(in the rows, 128 means zero)
Y: several groups of rows, each row roughly a mix of its group's hidden directions:
Y (104 x 11):
[[100 134 129 141 133 149 151 141 167 154  84]
 [ 95 130 119 162 102  97 138 145 135 115  87]
 [129 126 139 168 139 162 124 146  92  87 131]
 [114 140 134 123 148 158 153 182 130 130  95]
 [104 115 121 159  80 105 111 128  97 125 147]
 [142 134 150 155  92 174 114 137 120 139 158]
 [148 124 119  86 116  85 112 118 110 128 165]
 [ 97 146  97 106 148 122 179 115 142 140 126]
 [ 99 138 128 106 148 174 108 146 157 141 151]
 [135 147 130 170 106 174 123 132 142 100 151]
 [168 176 103 125 155 108 132 141 134 141 116]
 [133 133 107 120 104 106 149 154 159 119  78]
 [109 120 114 128 137 126 190  90 133 117 139]
 [139 123 117 131 153  76 120 166 123  96 117]
 [ 82 108 130 138 160 112 140  97 127 137 163]
 [140 102 133 141 165 153 161  96 160 136 127]
 [117 103 139 133 134 124 151 143  65 148 142]
 [169 178 112 128 156 126 134 130 108 149 141]
 [106 125 122 102 112  87 162 137 101 122  94]
 [102 173 130 119 128  97 136 156 109 110  96]
 [118 117 126  76 130 117 165 128  87 140 134]
 [109 152 122  90 124 115 121 184 115 116 112]
 [113 174 141 132 110 106 154  93 121 147 152]
 [135 138 128 122 126 149  68 129 155 117  93]
 [169 122 145 162 143 160 127  87 123 132 140]
 [153 105 102 133  81 139 147 131 131 110  90]
 [137 145 141  99 123 125 117  81 171 138 151]
 [106 119 136 188 119 161 142 125 136 136 106]
 [ 94 157 139 112 106 108 136  94 166 141 140]
 [170 127 118  90 146 158 139 103 133 155 145]
 [121 124 119  73 128  98 144 169 118 138 138]
 [135 163 146 108 110 138  99 152 171 115 107]
 [173  95 115 135 138 122 116 147 114 102  90]
 [100 155 115 138 122 168 162  96 141 144 145]
 [112 155  98 143 134 152 160 122 162  91 132]
 [ 96 113 127  87 145 146 141 162  94 134 141]
 [162 185  99 127 142 124 147 119 142 140 133]
 [114 121 114 127 110  94 132 141 150 109  70]
 [136 108 131  96 148  77 107 145 113 140 101]
 [118  91  94 141 133  93 169 124 119 132 105]
 [112 151 147 129 174 126 110 111 121 144 174]
 [104 153 107 141 127 164 167  98 152 118 139]
 [ 95 110 123 143 114 148 162 121 110 165 162]
 [150 120 144 151 121 119  87 100 171 106 136]
 [148 124 122  77 130  96 125 145 101 123 162]
 [142 126 152 174 101 163 111 115 119 115 154]
 [114 118 130 134 117 164 157  69 141 123 133]
 [107  92 117 127  93 114 163 146 130 120  91]
 [155 164 140 130 151 115 116 150  83 102 123]
 [147 121 127  90 162 125 134 150 103  89 153]
 [149 160 160 119 146 150  85 137 113 135 154]
 [101 145  96 117 142 138 176 105 157 114 123]
 [169 150 134 126 162 123  76 141 130 128 123]
 [128  98 138  81 117 145 128  91 138 150 102]
 [139  77 105 149 116 133 151 107  90 125 127]
 [106 148 147 116  82 169 144 120 144 121 147]
 [110 113 116 146 132 112 105  92 132  75 145]
 [148 104 155 161 100 160 123 102 123 103 146]
 [113 149 167 118 135 155  87 119 143 124 162]
 [ 93 188 124 154 126 131 132 150 136 137 117]
 [ 94 157 148 147 126 130 139 129  94 140 173]
 [163 115 137 111 105 135 115 187 130 114 133]
 [113 139 121  84 133 112 131 184 113 114 123]
 [117 141 106 126 129 116 153 168 101 125  79]
 [137 147 108 123 122 100 139 143 135 115  65]
 [147 114  92 114 147 163 140 160 131 143  93]
 [123 134 121  89 107  96 122 171  97 132 143]
 [108  91 109 143 101 144 158  87 133 116 140]
 [149 112 133  99 150 134 171 131 147 173 131]
 [143 108 143 150 135 116  80 107 130  90 105]
 [120 109 113 132 166  76 118 140 148 128  99]
 [ 74 122 109 117 101  93 128 157 133 123 119]
 [152 100 143  79 111 122 123 161 118 154 121]
 [131 112 132 117 115  79 120 132 130  90  86]
 [ 86 102 148 113 104  84 125 124 130 103 127]
 [139 136 144 145 115 117 123 171  93 158 163]
 [120 151 101 117 138 114 174 174 132 126 145]
 [115 156 119 141 114 185 122 105 160 122 127]
 [113 153 118 115 133  92 141 152 172 128  95]
 [177 152 137  93 131 124 107 135  96 129 149]
 [165 128 137 155 127 140 112  70 132 138 142]
 [147  92 124 138  95 155 145 125  79 126 128]
 [ 89  90 113 136 149 121 157 115 162 109 125]
 [113 133 133 111  95 114 153 172 140 126  87]
 [104 127 101 165 122 145 156 163 113 147 103]
 [126 144 172 117 136 154  80 136 123 127 155]
 [131 149 127 178 129 156 140 122 108 156 163]
 [111 145 120 168 126 149 169 101 130 113 159]
 [114 136 120 124 154 130 119  93 180 106 102]
 [ 98  99 138 147 111  96 106 146 141  93 105]
 [139  86 152  89 140 126 103 120 118 107 158]
 [170 167 137 121 132 151  83 132 143 121 129]
 [140 143 134 105 179 157 135 147 139  96 108]
 [115 135 113  68 131  91 130 145 149 136 124]
 [189 137 128 110 142 109 133 115  95 116 115]
 [134  95 153 145 133  89 135 107  86 138 144]
 [169 140 140 109 116 127 120 150  79 142 153]
 [148 166 140 139 159 140 106 157  92 111 137]
 [109 153 171 105  95 156 118 156 135 126 133]
 [155 118 136 101 119 125  82 170 135 124 104]
 [127 118 132 116  80 130 145 166 133 117  85]
 [130 154 121 109 104  98  82 135 102 102 140]
 [139 173 147 125 141 105 131 137  77 111 136]
 [105 111 128 112 139 119 160  71 120 152 123]]

the one row of each list that fits no group (the others fit one group, some only roughly):
    z_865: [124  74 119 134 153 143 116  97 154 109 141]
    z_833: [110  88 144 168 121 125 120 144  93 114 154]
    z_844: [ 93 154 169 111 123 152 138 130 118 139 167]
    z_593: [123 166 124 101 141 110 113 153 141 101  85]
    z_62: [158  92 135 120 149 123 154 118  99 120 171]
    z_541: [151  84 131 134 137 124 155 103 112 138 172]
    z_571: [144 122 137 152 144 101  72 140 120 102 110]
    z_302: [ 87 121 128 154 151 148 152 144 160 120  96]
    z_775: [155 134 151 119 128  86 100 124 122  81 118]
    z_582: [146  92 134  85  97 151 144 130 152 112 116]
    z_975: [ 78 130 118 137 131 136 144 146 166 126  89]
    z_385: [148 154 131  69 150 152 130 123 126 145 145]
 -> z_865
    z_611: [130 132 147 173 143 150  89 145 124 107 158]
    z_134: [136 130 136 198 109 121 129 109 118 132 148]
    z_441: [112 152 134 144 110 161 148 121 116 171 165]
    z_810: [141 118 137 137  94 171 169 123 132 119 162]
    z_378: [165  97 130 133 107 151  85 130 127 104 106]
    z_951: [148 127 115 139 138 144  91  84 165 109 141]
    z_483: [109  90 124 105 127  90 159 100 140 107 115]
    z_652: [ 90 136 141 110 113 105 137 159 168 123  99]
    z_191: [161 121 136 109 160 147 123 148  76 121 140]
    z_711: [181 135 130 134 141 144 104 136  81 136 136]
    z_612: [158  95 141 161 123 143 143 101 106 140 162]
 -> z_483
    z_963: [164 151 141 152 116 145  97  83 134 142 125]
    z_583: [141 132 134 111 162  95 140  78 119 125 100]
    z_168: [145 112 135  70 147 130 140 123  93 133 151]
    z_507: [103 144 126 128  99 121 138 179 110 155 103]
    z_287: [172 141 132 146 153 134 123 152  80 114 123]
    z_559: [ 87 158 163 119 141 135 135 133 126 147 170]
    z_562: [ 92 144 120 160  90 106  97 120 142 131 108]
    z_654: [172 121 120  91 159 160 110 150 126 120 124]
    z_354: [141  85 124 155 142 169 127 141 107 145 155]
    z_67: [ 71 104 141 125 142  97 125 140 159 126 125]
 -> z_583
    z_171: [113 106 131 134 156  88 148  79 111 124 121]
    z_736: [ 90 114 109  89 123  92 134 156 125 107 141]
    z_851: [134 100 162 127 101 151 137 107 102 166 148]
    z_579: [110 117 110  92 134  80 118 111 147  96 138]
    z_422: [ 86 161 129  94 129 128 158 130 106 155 142]
    z_585: [135 157 115 172 105 127 145 100 158 152 115]
    z_669: [123 135 123 179 145 175 130  97 135 138 131]
    z_176: [116 116 165 126 161 112  83 155 108 136 133]
    z_231: [ 96 134 123 102 114 116 155 177 130 154 111]
    z_967: [132 101 138 140 153  87 113  86 109 114 109]
    z_909: [122 139 113 178 135 173 115 139 151 143 141]
    z_874: [134 109 158 137 102 158 138 102 104 155 163]
    z_841: [158 164 135 138 122 136  90  93 154 137 108]
 -> z_669
    z_586: [129 152 116  80 137  99  96 138 127  94 131]
    z_908: [118 172 128 112 130  93 125 163 156 102 125]
    z_529: [102 138 124 145 140 118 161  98 103 169 154]
    z_409: [146 126  96 144 118 147 165  95  95 137 151]
    z_411: [ 99 159 116 134 131 163 131  84 152 149 123]
    z_310: [106 121 130 116 140 128 131 178 100  82 127]
    z_442: [132 174 144 107  89 154 143 159 130 135 119]
    z_299: [118 120 127 121 158  67 127 126  99 151 120]
    z_779: [135  89 147 125  87 151 117 152 101 114 106]
    z_317: [166 107 136 140 111 121 123  90 113 152 168]
    z_615: [161 138 107 105 150 126 135 155 110 117  79]
    z_314: [110  99 129 176 100 131 148 110 133 163 132]
 -> z_908
    z_801: [165 168 142  87 141 139 120 147 132 152 118]
    z_968: [115 151 133  65 119 101 151 116 124 131 125]
    z_718: [ 88 157 152 106 107 138 169 142 131 139 142]
    z_644: [126 138 138 144 154  89  74 135 111 129 109]
    z_880: [122  87 121 105  95 107 116 124 157 101 102]
    z_474: [109 131 172 118 116 161 124 140  91 136 160]
    z_405: [125  90 136 110 148  87 155  96 105 136 124]
    z_857: [ 87  99 116 131 112 111 163 138 152 161 120]
    z_682: [107 111 104 119 137 140 131 179 128 121  84]
    z_898: [126 113 127  96 142 115  87 122 146 125  77]
    z_527: [139 130 129 105 136  90 137 173  99 160 142]
    z_196: [114 144 121 174 155 101 106  93 128 107 119]
    z_984: [135 110 133 127 152  97  80 121 129 112  87]
    z_195: [119 106 150  68 139 108 117 118 117 108 146]
    z_893: [ 97 154 148  94 130 118 148 115  93 138 160]
 -> z_880
    z_16: [115 113 131 138 136 116 164  64 115 128 134]
    z_591: [164  93 126 130 119 115 108 100 171 119 108]
    z_636: [116 110 116  72 125 106 143 138 133 122  88]
    z_804: [111 169 122  97 105  99  99 144 137 134 102]
    z_546: [116 135 122  81 136 113 136 142 115 183 119]
    z_755: [160 116 120 134 102 171 100  95 137 106 133]
    z_89: [145 139 144 142  87 132 128 147  94 173 137]
    z_401: [129 125 115 145 151 171 155  97 152 104 151]
    z_594: [ 98 168 150 109 118 123 162 162 121 149 133]
    z_108: [117 177 118 116 107 125 172 136 157 130 114]
    z_216: [146 126 107 148 136 132 154 161  79 132 100]
    z_35: [159 151 133 101 138 126  99 144  91  94 146]
 -> z_401
    z_183: [112 107 130 143 143 114 169  75 110 120 137]
    z_349: [167  90 157 118 102 125 111 153 102 131 138]
    z_704: [117 131 131 173  77 125 111 112 117 157 127]
    z_344: [163 111  95 153 118 142 151 115 151 151  97]
    z_430: [ 95  79 134 125 111 104 135 153 130 119  94]
    z_393: [193 131 111 129 142 148 121 106 148 141 121]
    z_840: [138 145 138 112 167 161 100 162 108 115 147]
    z_561: [146 109 134 114 156 143 110  92 160 106 162]
    z_356: [ 72 111 145 120 136  94 136 135 160 126 115]
    z_842: [159 156 130 104 138 125  90 113 107  93 152]
    z_339: [ 88 125 124 164  81 121 130 143 123 153 114]
    z_338: [142 166 106 132 178  97 137 122 132 149 138]
 -> z_561
    z_285: [ 98 143 106 128 109 159 127 137 165 123  85]
    z_259: [150  98 118  78 120 114 144  96 153 132 117]
    z_227: [125 153 107 134 151 129 121  85 175 123 149]
    z_727: [ 93 118 127 147 152 152 149 162 130  91 108]
    z_916: [109 174 106 157 119 162 143 145 141 128 152]
    z_700: [110 102 111  92 123  85 136 147 111 112 159]
    z_58: [135 170 157 141 130 109 127  99 107 135 168]
    z_925: [ 88 138 112 117 120 108 111 164 121  85 114]
    z_489: [193 110 126 120 136 145 113  99 142 133 132]
    z_729: [106 145 140 118 138 101 119 167  92  93 112]
    z_953: [170 111 133  92 161 127 145 125 112 124 162]
    z_331: [160 180 124 125 149 120 131 146  90 118 117]
 -> z_285
    z_592: [157 100 132 114 122 112  99 102 171 105 112]
    z_835: [112 160 168 117 143 124 118 166 102 151 145]
    z_157: [ 72 113 128 133 140  98 164 122 143 141 133]
    z_552: [152 108 149 154 136 128  73 137 158 121 140]
    z_185: [110 128  97 132 146  91 145 110 176 122 112]
    z_461: [ 80 123 109 116 113 104 143 135 166 146 105]
    z_51: [129 138 125 111 144 168 150 128 102 164 167]
    z_657: [ 69 144 144 106 108  95 132 128 134 115 120]
    z_816: [110  84 131 119 103 111 112 115 174 110 115]
    z_311: [147 189 135 112 128 137 109 140 163 128 128]
    z_421: [ 97 105 109 123 134  99 132  91 172 117 128]
 -> z_552
    z_418: [117 130 127 187  94 128 132  98 126 124 106]
    z_756: [ 92 164 117 163 153 126 134 100 123 153 141]
    z_300: [138 106 130 107 143 128 157 174  90 121 152]
    z_897: [130 164 133 141 106 160 113 165 123 158 155]
    z_55: [138 106 141 186 122 155 141 101 117 143 139]
    z_69: [101  93 140 133 132 104 120 160  89  96 130]
    z_142: [ 84 106 142 154  95 107 120 107 156 120 138]
    z_997: [121 134 104 132 112 126 133 121 184 139  84]
    z_450: [136 117 146 131  91 184 150 112 138 125 148]
    z_364: [120 119 120 131 164 102  90 120 174 117 113]
 -> z_418
    z_858: [181 135 131 127 124 136  90 155 107 121 104]
    z_629: [121 176 138 150 140  99 155 109 135 103 103]
    z_96: [162 125 121 139 134 122 158 130  66 134 127]
    z_128: [122 144 142 132 126 139 150 101 101 156 182]
    z_881: [ 63 148 141 107 112 108 140 133 129 130 143]
    z_780: [ 94  86 117 158 121 119 155 103 153 138 133]
    z_190: [ 69 155 135 128 103 103 151 139 121 127 116]
    z_558: [180 136 119 144 159 131 107 131  89 141 128]
    z_855: [164 100 115 146 117 161 113  91 106 120 144]
    z_854: [105  88 139 125  88 126 139 160 112 118  98]
    z_94: [136 140 129  96 125 118  96 177 123 165 117]
    z_458: [117  92 123  66 122 127 148 114 138 139 132]
    z_292: [162 114  81 151 137 128 143  87 113 124 131]
 -> z_629
    z_884: [138  97 123 135  82 171 125  99 126 110 126]
    z_890: [131 159 129 141 104 171 131 169 133 140 158]
    z_218: [168  92 158 119 102 122 124 158 105 126 142]
    z_97: [159 126 130 138 158 110 130  67 119 116 134]
    z_935: [104 173 156  99 120 125 144 168 135 137 123]
    z_760: [ 97  80 122 153 131 124 170 129 144 141 139]
    z_547: [179 139 127 131 117 150 128 145  77 138 128]
    z_878: [142 102 159 104 103 139 102 139 110 171 137]
    z_246: [149 124 160 119  95 171  92 142 120 114 125]
    z_757: [158 109 106 134 102 129 164 144  91 135 100]
    z_521: [168 114 129 116 157 127 124  83 125 107 160]
    z_581: [139 167 135 176 141 131 117 151  93 113 133]
    z_301: [ 91 140 110  86 123  93 114 135 154 117 110]
 -> z_97
    z_607: [119 156 156  96 107 104 115 109 155 159 147]
    z_649: [157 128 130 133 107 156  99 163 151  89 122]
    z_403: [145 132 157 124 159 128  67 145 117 128 134]
    z_350: [127 100 136 134 145 163 129 135  94 138 178]
    z_163: [101  84 149 138 152 128 111 105 105 131 162]
    z_950: [132  99 126  88 147  81 148 138 112 148 120]
    z_502: [154 100 127  94 166 124 154 130 116 112 161]
    z_475: [122 162 123 101 137 116 104 105 171 130  95]
    z_777: [128  93 129 106 152  89 126  94 128 112  95]
    z_871: [125 117 109  66 130 131 146 131 155 133 100]
    z_457: [150 172 110 131 122 112 169 113 124 144  95]
    z_358: [166  82 151 112 102 138 110 137 127 102 121]
    z_926: [ 91  67 132 138 134 124 128 110 112 124 147]
    z_921: [111 105 142 130  79 170 128 108 131 106 139]
    z_675: [144 113 128 123 106 107 122 139  76 124 172]
 -> z_607
